These are runs of 7 systems, one row a step. Runs of the same system follow the same rule from any start.
seq 1, J, 8 rows:
0: -10   2  12 -13  -9  14  13  25 -51  34  15  20  -3  11  21  18  32   6   8   7
1: -13  28 -28 -32  -4 -11 -11  12 -22 -16  10  37 -22 -22  23  19 -10   1  19  21
2: -17  -6  20 -16  17   0   4   4   2  -9  43  21 -13 -38 -25  -4 -10   7  43  -2
3: -30 -10 -11  22  31 -17 -21 -11  29 -34   3  -3 -16 -23 -21  -8 -21  -9  -3  22
4:  16  -4  21  18  37  -6  21   4  33 -20 -16 -29  25   7 -35 -15  -8 -15  11 -11
5:  -9   8  -3  22  14  14 -17  -4  -2  15 -30 -50  13  28 -10 -19  23 -12 -33  11
6:  48  26  12  -5 -25  -4   7  25 -21  11 -38 -27  25   6  13  -2  12   1  -7  -2
7:  -7  -7  13   0 -25  15  -6  27 -55  36   7  10  -8   6  21  11  30   3 -11  14
seq 2, M, 8 rows:
0: -30  12  27   4  -2   8  13 -10 -25  39  19  -9   2  17  19  23  35  23 -16 -19
1:  16  18 -28 -16 -40  -3 -14   0 -30  25 -11   9  -7  -9  35  -6   5  15   2  32
2:  -2  -5  14 -29 -23  17 -22   8 -11  -4  40  19 -22 -38 -17   6  -8   8  13 -24
3: -15 -24 -15  21   1 -37   3 -14  22 -22  11  35 -22 -21  13   9 -23   8  13  24
4:  20 -25 -24 -22  13  22  22 -12  33  -9   4  18   9  20 -21 -23 -25 -18  28 -13
5: -27   9  -3  18  22  -7  -3 -45  41  -8  -3 -27   4  16  -4   0  -5   9 -28 -25
6:  47   0  12  15 -17  -9  19  -8  14  23 -34 -37  31   9   3 -27   5  13   2   5
7:  -4 -18  28  12 -27  24 -12  11 -23  24   6 -12  -3  19   1  17  25   0 -44 -34
seq 3, E (8 x 20):
0:   4  10 -34   2   5 -21 -10 -21  17   1 -19  -9   0 -18   4 -34 -15   8  20  54
1:  21 -18  23  -6   8  16  17  47 -14 -20  -1  17   8  15 -18  20   0 -31   2 -29
2: -41  28   7  16  14 -10 -29 -23  -1   8   4 -37  -9 -22  -1  -6  13  21 -18  18
3:  57 -14 -12 -16 -14   5  20  21   1   2 -20   9  19   4  -7 -26 -13 -13  35  14
4: -35   2  27  18   2   2 -23  25 -29  -7  10  -4 -17  -2   1  36  20  -7 -40 -17
5:  16  28 -13  -5   6 -28  10 -22  18   5 -17 -13  14 -21   9 -25 -11  23  34  37
6:   4 -28   3 -10   7  29   5  46 -32  -7   4  25  -2  23 -15  12   9 -36  -1  -5
7: -25  48   8   0   7 -23 -27 -20   9 -13   1 -32  -7 -33   5  10  -3  22 -14  -6
seq 4, Y (8 x 20):
0:  30  29   1 -30  -4   0 -20  17   3 -25  -7 -16   5 -42 -25 -18 -20  -4  26   0
1:  19 -39  40  21 -11   2 -13  26  -3  -4  13  -5  -5 -32 -36 -17  -2  -5   9   4
2:   5 -26  -1  40  24 -22   4  29   5 -25 -30  -1   2   5 -10  -3  -6 -27  -4  34
3:  -1   7   6  -5  46  17  29  25  -9   3 -14 -12  26  32 -21  -9  17 -26  18   4
4:  -3  43   7 -19   8  17 -26  30 -36   2 -15 -36   6  -9 -10  -2  21 -11 -10   5
5:  26   7  38  -5 -24 -12   6  44 -38   7   3   6   3 -29   7  14  12   9  17   3
6: -20 -26  -2  10   8  -7  -8  38 -26 -18  14  40 -23 -13  -1  16   0 -18  10  30
7:   3  16 -20 -22  39  -9  18  17  11 -33  -3  17   7  -9 -14  -6 -21 -19  45  19
seq 5, X:
0:  39 -14 -12   6 -22   1 -20  32 -18  -2 -31  -8   4 -10  -5 -26  -4 -18   2  37
1: -30  -1  17   0  -9   2   5  19 -34   5  24  29 -16   7  25  45  18   3 -18 -20
2:  -4  28 -22 -24  31  -8  19  -9   4   2   2   7  10 -10   0 -22  -4   6  52  37
3:   2 -22  -6 -15 -11  26 -36  12   7 -32  15  11 -22 -17 -30  -3 -22 -23 -14 -24
4: -20   3  47  28  12 -24  20 -22  15  14  22 -17   4 -17  -3   9  13  35   7 -12
5:  27  -6 -16  20  15 -18   1  22  14 -29 -44  -9  13   5  -7 -14 -18 -28   3  30
6: -22  17   9  -7   3  17  -3   6 -15  -5   3  -4  -1  28  10  39  13 -10 -39 -50
7:   1  29  -7 -11  13   6   4 -18  -5  36  -9 -36  20  -2  -4 -36  17  18  23  33
seq 6, P:
0:  11  17 -24  -3 -30 -14 -32 -21   0  10 -15 -19  -9 -28  14 -26  -7  21   0  37
1:  26 -45  26  22 -31  -3   3  34 -12  -8   1  23  -6   1   1  19  -2 -12 -15 -19
2: -42  22  -9  -1  38 -19  28   0 -10  -3  10  23  -3  14  21  27  10   2  18  16
3:  29  -4 -31 -33   4  31   5 -18  23   4  -6  -5  14  14 -22 -40 -17 -11  26  -3
4: -21  13  28   1 -12  10 -39  -4  -4  -9  18 -22 -16 -24 -16  14   4   8 -35 -37
5:   6  -8  -5  35 -10 -48   4  -8  10  -2 -13   3  -3 -22  22  -7  -7  18  10  46
6:  11 -40   3  14   9  16  29  20  -1   0  -9  19  10  47  -5  10   7 -30 -12 -17
7: -27  57  -2 -30  28   3  15 -21  -2   9   8 -15  10   8   9  11  13  16  12 -13
seq 7, Y, 8 rows:
0: -16   1 -12  28  -4 -36   4  12 -20   3 -16  20  -9   3  41  21  10   4  -9  42
1:  -7   2 -19 -38  18  19  33   6  -9  -2  16  41   2  28   6  14  -2 -15  29 -15
2: -27  42 -15 -30  10   5 -37 -17   5 -17  15 -15 -15 -33 -13  -7 -11   8   3  -1
3:  51 -18  15  -5 -42  -9   1  -4  14   8   3  -1   4 -34  -9 -23 -16  19  23  -3
4: -15 -54   9  41   4  -3 -14   6  14 -18   6  10 -18   3 -17   5  -8 -18 -29  -1
5:   0  11 -12  18  41 -20  35 -12  24  -2 -31 -15  25  30   5 -10   0  -4  13  23
6:   0  14  -5 -25   3  50  -9   1 -19  24  -4 -24  11  32 -15 -13  22 -14 -16 -20
7:   6  40  28   5 -20 -25 -13  13 -19  -2 -10 -24   1 -26  19  28  11  22 -21 -14
seq 8, D, 8 rows:
0:  16  16  -7   5   2  15 -10  18 -25  18 -39 -38  19  25   0 -20  24 -15 -18  21
1:  14   3  48  -3 -20   7  11  30 -39  30  13  -6   7 -10   2   9  28  16   9 -10
2: -14   3 -15  -4  -2 -13   1  19 -35  11   7  29 -15 -15  22   3  10   4  26  53
3:   1  -3  -9 -35  16  18  11  32 -13 -25  17  39  -5   3 -13  13 -11 -28  28 -12
4: -49  11  -2  -8  40  10 -19 -15  11 -14  29  -7 -14 -20 -31 -10  -4  -2  13   6
5:  27  -6   5  11  12  -7 -18  14  24 -33 -19 -26   8 -24 -38 -26 -24 -19   8  10
6: -10 -29  42  50  25 -18  21   6  13   0  -3 -19  11  12 -14   7  12  -1 -11  -6
7:  12  30  -6   9  23 -19  28   6  -5  10 -40 -23  30  25  18  -4  15  -2   8  26
seq 9, J:
0:  11  -9 -13 -22  -3  47 -25  27 -20  -4  -6  -5  -1  17 -26 -13   1 -36 -14 -13
1: -11  44  28   8  -8 -32   2 -10  -9   7   0 -22   5 -21  24  27  12  34 -12 -10
2:  22 -39 -19   2 -12   6   7  18 -16  17  -3  25  -2  -1  -2 -29  -1  -9  30  47
3: -24  15  12 -11  12   5 -15  23 -10 -35  11  10 -14  -3  -5  43  -3 -17 -25 -41
4: -15  15  -1   6  25 -23  29 -27  12  22   4  -4  10  -7  10 -17   6  28  38  35
5:  15 -19 -19 -16  -3  32 -35  19   0 -22  -5  -3  -9  -9 -34 -25 -17 -33  -5   1
6: -15  22  47  27  10 -31   9  -7   7  -3   2 -28   8 -13   3  25  12  24 -17 -24
7:  18 -26 -29  11   4   2  12   8  -5  16 -27   7  10  22   5 -32   3 -16  17  50
seq 10, X:
0: -13   2 -23 -11  20  42 -13   4 -20  19 -15 -21   8  37 -15 -25  20 -24 -11  17
1:   6  31   6 -23 -42   6 -33  -1 -28  16   9 -13 -12 -32  12   4   8  24 -10  -7
2:   6 -36  20  10  -2   2  19  28 -27  24  19  20   0 -10  -8 -15  15   1  37  34
3: -23  12 -23  -6   6 -28 -12   8   0 -39   7  39 -24 -20  18  29 -22  -6   2  11
4:  -2   6  17 -23  37  13  31  -4  21 -12  20   4  13   3 -31  -1  -8  -5  36 -32
5: -19  -4  -7  23  13  -5 -38 -24  30 -18  -5 -34 -11 -15 -25 -21 -13  -2 -25   7
6:  37   0  48  19 -18 -14  15  22  -1  -1 -19 -25  22  -1  -2  14   7   5 -14 -33
7: -25   2 -15  27  25  -5   6  10 -21  15 -27 -10   5  36  17   3  26 -14 -21  37
seq 11, D (8 x 20):
0:  13  -8  -7   6  28 -21  42  -1  11   6 -10  13  19   8   2 -18  -2   1  48  37
1: -18   1 -10  -5  30  32  -2  25 -22  -5 -13  -4   5  43 -11   8  18 -38 -23  -7
2:   0  42  32 -21   9   5  -3   1 -12  16  12 -37  11 -30 -20 -13  14  20  25  -6
3:  14 -39   1  22 -14   0 -18  30 -22   6  -5   5 -10 -17 -12 -24   2 -13   5  47
4:  -8   8  27   7  26 -23  30  37 -12 -26   6  23   3   0   6  43   2 -12  12 -14
5: -24  10 -26 -17  42  14  17 -19   8  13   7  -1   7  15 -12 -29   5  -3  36  30
6:   8   6   6 -10   7  30 -32  34 -16 -19 -14 -27   2   0 -34  -8   2 -34 -20 -13
7:  -6   0  52  23   8 -20   9   4  -1  11  21 -19   3 -38 -16  -3  12  27  21   7
seq 12, M:
0: -43  -4   0   4  28 -11 -10  24 -17 -27  21  30 -27 -20  -5  20  -2 -12   9  24
1:   3  10 -33 -21  35  -4   9  16   8 -31 -11  19   3  -4 -12 -13 -21 -26  37  27
2: -25   7  -1   1  46  11 -16  -4  24 -28  -2 -27   1  -2 -42 -14 -10 -21  -3  -7
3:  15  11  12  33  26 -27   7  15  16 -22 -42 -35  22   3 -10  -4  -3 -13  -9  13
4:   4  -6  25  13  19  23   9  36 -25  12 -15 -26  20  31 -20  -1  29 -23 -13  -6
5: -22  39   3   3  13 -10  -2  25 -38   2 -19 -11   3  15  26  31  26  -6 -23  10
6:   1  26   2 -26   1  11 -12  33 -45  16   2  -5   0 -20  -4 -11  18  -2  28  33
7: -22   7  -4  -7   4  -2 -40  31 -22 -33   9  13 -28 -34 -11  14 -10 -17  -7  13
seq 13, P, 8 rows:
0:  12  25  12 -31   7   2  44  -8  -5  27  13   9  20   8  11   0  11  22  43 -10
1: -12  -2 -35 -25 -16  42 -44  -3 -18   8   5   1 -20   1  -7 -20  -1 -14 -15  10
2:  22  11  29  -5 -22 -30  -7  14   8 -31  12   9  -7 -49  -1  21 -23  15  10 -22
3: -35 -46  -6  33  21  -5   3  -5   3   5  16  23 -19   5  -6  -6   3  -7   4  37
4:  17  20 -10  -9  30  -4  25   2  29 -35 -25  -8  22  24  -9  10 -17 -22   2 -29
5: -21   4  20   5   5  20  -4 -35   5  39  20 -37   3   0 -17 -25  22  26  -3  -4
6:  25  13 -20  10 -30 -16 -31   7  -5 -12 -41 -19   0  -3  22  -1  -6  -6 -37  13
7:  14 -24  42  14 -19 -10  35  20 -21  24  17  19   5   3  14  21  17  16  12 -11
seq 14, E, 8 rows:
0: -41 -25  24  16  32  17   3  -3  -5  17  35  -3  -7  -3 -32 -13  18   1  15  11
1:  25  25 -35 -15  -3   8 -19 -12  20 -17 -41 -28  12  13  -5 -21 -18 -16 -17  -4
2:  15 -31  54  14 -24   5   4  21 -15  19  26   0  -3 -21 -19   1  13  14   5 -19
3:  -9   7 -34  27  -5 -23 -16  -9   0  -1 -35 -10  -5  14  30   1   1  -2 -31  37
4:  25  10  31 -16  10  -6  50  21 -10   8   7  12  25   8   2  16  10   5  36 -23
5: -49  15 -30 -10   7  22 -35 -10 -26  11   9  -1 -22   6   6  -3  16  -5 -19  26
6:  45  18   1 -31 -16 -13  11   2  19 -25  -1  12   9 -29  -4  -1 -31   7  33 -21
7: -42 -44   8  31  14   4 -19  11  -9  -6  22  18 -27  -3 -15   5   7 -13 -15  19

Which system made each of these runs?
seq 15 (2 x 20):
0:  35  45 -13 -18 -11 -13 -10  -8  18 -15 -33 -32  18 -15   3 -13 -19   6   1  -6
1:   8 -35  39  21 -23  19  -7  13 -23  38  15 -15   1  -6 -16 -16  27  11  -6   3
 -> J
seq 16 (2 x 20):
0: -12  29 -20 -26  22   3 -27   1  18 -48  -1  -4  -8 -20 -21   3 -27 -18   2 -14
1:  -6  -3  40  22  19 -10  10 -16  19  17  12 -36  12 -25 -27 -24   7  23  19   6
 -> J
seq 17, 2 rows:
0:  -6  28  18  -4  39 -19  47   8  -1   4   2   0  21   4   3   9  13  11  40   7
1: -22  15 -30 -34  18  42 -23  11 -27   7   5  -3  -7  13 -14 -17  11 -22   2  12
 -> E
seq 18 (2 x 20):
0:  11  25  -2 -13  28   8  10  46 -30  -7 -26  -9  17  12  -8  -2  13 -28  18  20
1: -12  41  20 -21   5   6 -29  27 -34  -3  10 -22  -5 -35 -16   2  14   3   7   6
 -> E
seq 19:
0:  16 -30  20  31   2  -1 -12  47 -18 -15 -19  -9   2  -3 -21  -6   5 -30 -12  18
1: -14  17  36  14  36 -25  43  15  -8   5   7  -1  15   1   5  21  17  11  25   3
 -> D
seq 20:
0:   6  10   1  -5 -17 -35   2  -4  17 -33  12  30 -13 -32  20  32 -30  15   7 -19
1: -15 -39 -15   2   6  10   5 -29  21  12  31  24 -14  -7 -14 -30 -12   8  29  22
 -> Y
seq 21, 2 rows:
0: -13   9 -26   2   6  27 -16  -4 -17  25 -25 -29   7  37   4 -18  22 -14 -29  21
1:  40  25  26 -28 -38  -2   6   9 -14  14   2  -5  11 -21   9   7   1  24  12 -30
 -> E
seq 22 (2 x 20):
0:   4  -1  10 -20 -35  23 -29  15 -13 -11  18   9 -16 -10  -7  19  -4  -5 -26 -46
1: -15  -6  13  19   2 -44  25  -7   3   4  18  27  -7 -20  25  19   0  29  26  23
 -> M
seq 23:
0:  10   6  -9 -10 -23  24 -17  13 -42  40 -12 -14   2   5   8 -26  26   2   0  34
1:  23  26   7 -15 -32 -21  -4  31 -27 -15  -7  15  -6 -21  30  34  -4   5  -5  -8
 -> E
seq 24:
0: -21  14  12  14  32  12 -26   7   5 -18 -13 -46   5   2 -33  -3   7 -20 -30 -11
1:  41   2  20   5 -18   3  -7   4   1  21 -15 -40  19 -22 -20 -40   3  12  16  15
 -> E
seq 25, 2 rows:
0: -14  39 -34 -26   0  16 -44 -18  -2  -5 -12 -27  -7 -10  -6 -19  -6  -3 -15  11
1:  46  -5  42  -3 -36  -9  16   5   6  10   7  -5  12 -23  -3   3  -3  24  12 -34
 -> Y
seq 26:
0: -41   0 -20  26  23   7 -17  -7 -11   7 -15 -17  -7  32   8   2  19 -13 -39  21
1:  43  33  15 -32 -10   0  26  -4   6  13  -4 -16  27  -5   0 -10  -3  16  33 -23
 -> E
seq 27, 2 rows:
0: -10   1 -25 -37   1  21  15   4  -8 -10  15  43  -8  27  13  25  -6 -16   5 -28
1: -35   8  -9 -15   5   0 -18 -41  25 -10  38  10 -22 -25  -6   4 -18  21   5 -18
 -> E
seq 28, 2 rows:
0: -16 -43   5  18  39  15  21   6  16  -6  11  11   3  24 -31 -10   1 -26  11   2
1:  -4  27  -1  -3  11  15 -20 -25  21  -3 -15 -50  14  15 -18 -12   0  -2 -31 -29
 -> E
seq 29, 2 rows:
0:  35   2  44  -3   0   6  12  14  12 -10  -2 -25  22  -4 -28   1  -4  -4   1 -49
1: -32  -6   1  44  19 -10 -14  -5  -5  11 -18 -30  -1  15   2  -6  20  -3 -33  33
 -> X
seq 30, 2 rows:
0:  -4 -25 -35 -30  -1  30  -1 -22  20  -6  23  33 -13  11 -12 -15 -21 -12  16 -13
1:   0  18   1   3  10 -14 -17 -36  47 -26  -2 -30   1 -22 -20 -11 -27  13  -6 -19
 -> Y
seq 31, 2 rows:
0: -17  -8   5  24  21  -8 -17 -29  31   0   6 -33  -2 -25 -32 -34  -8  10   6  21
1:  34 -16  16  36   0 -19   5  28  13 -24 -39 -19  16   9  -8   2  -7 -21 -21  -2
 -> D
seq 32, 2 rows:
0:  15 -36  -7  -5 -19  37  11   1 -10  22   0  14   5  46   1  -1  11 -15 -20 -26
1:  -8  33 -16 -17 -25  -8   3 -28  -1   8  -2   6  -4  12  43  28   1  22 -22 -25
 -> J
seq 33, 2 rows:
0: -11 -13   3 -25 -11  44 -11  20 -27   4  23  20 -12  17  -8  17  10 -17 -15 -35
1: -19  37  -7  -4  -4 -37   7 -30   9   3   7   7  -7 -21  35  18  -6  36  10   9
 -> J
seq 34, 2 rows:
0:  11 -26 -25  11   1  22 -20  -1   2  12 -24 -23   4  14 -20 -46   1 -20  -7  36
1:  21  23  34   6 -12  -6  -4  26  -9 -15 -20 -26  13  -1   0  28   6  -5 -31 -43
 -> J
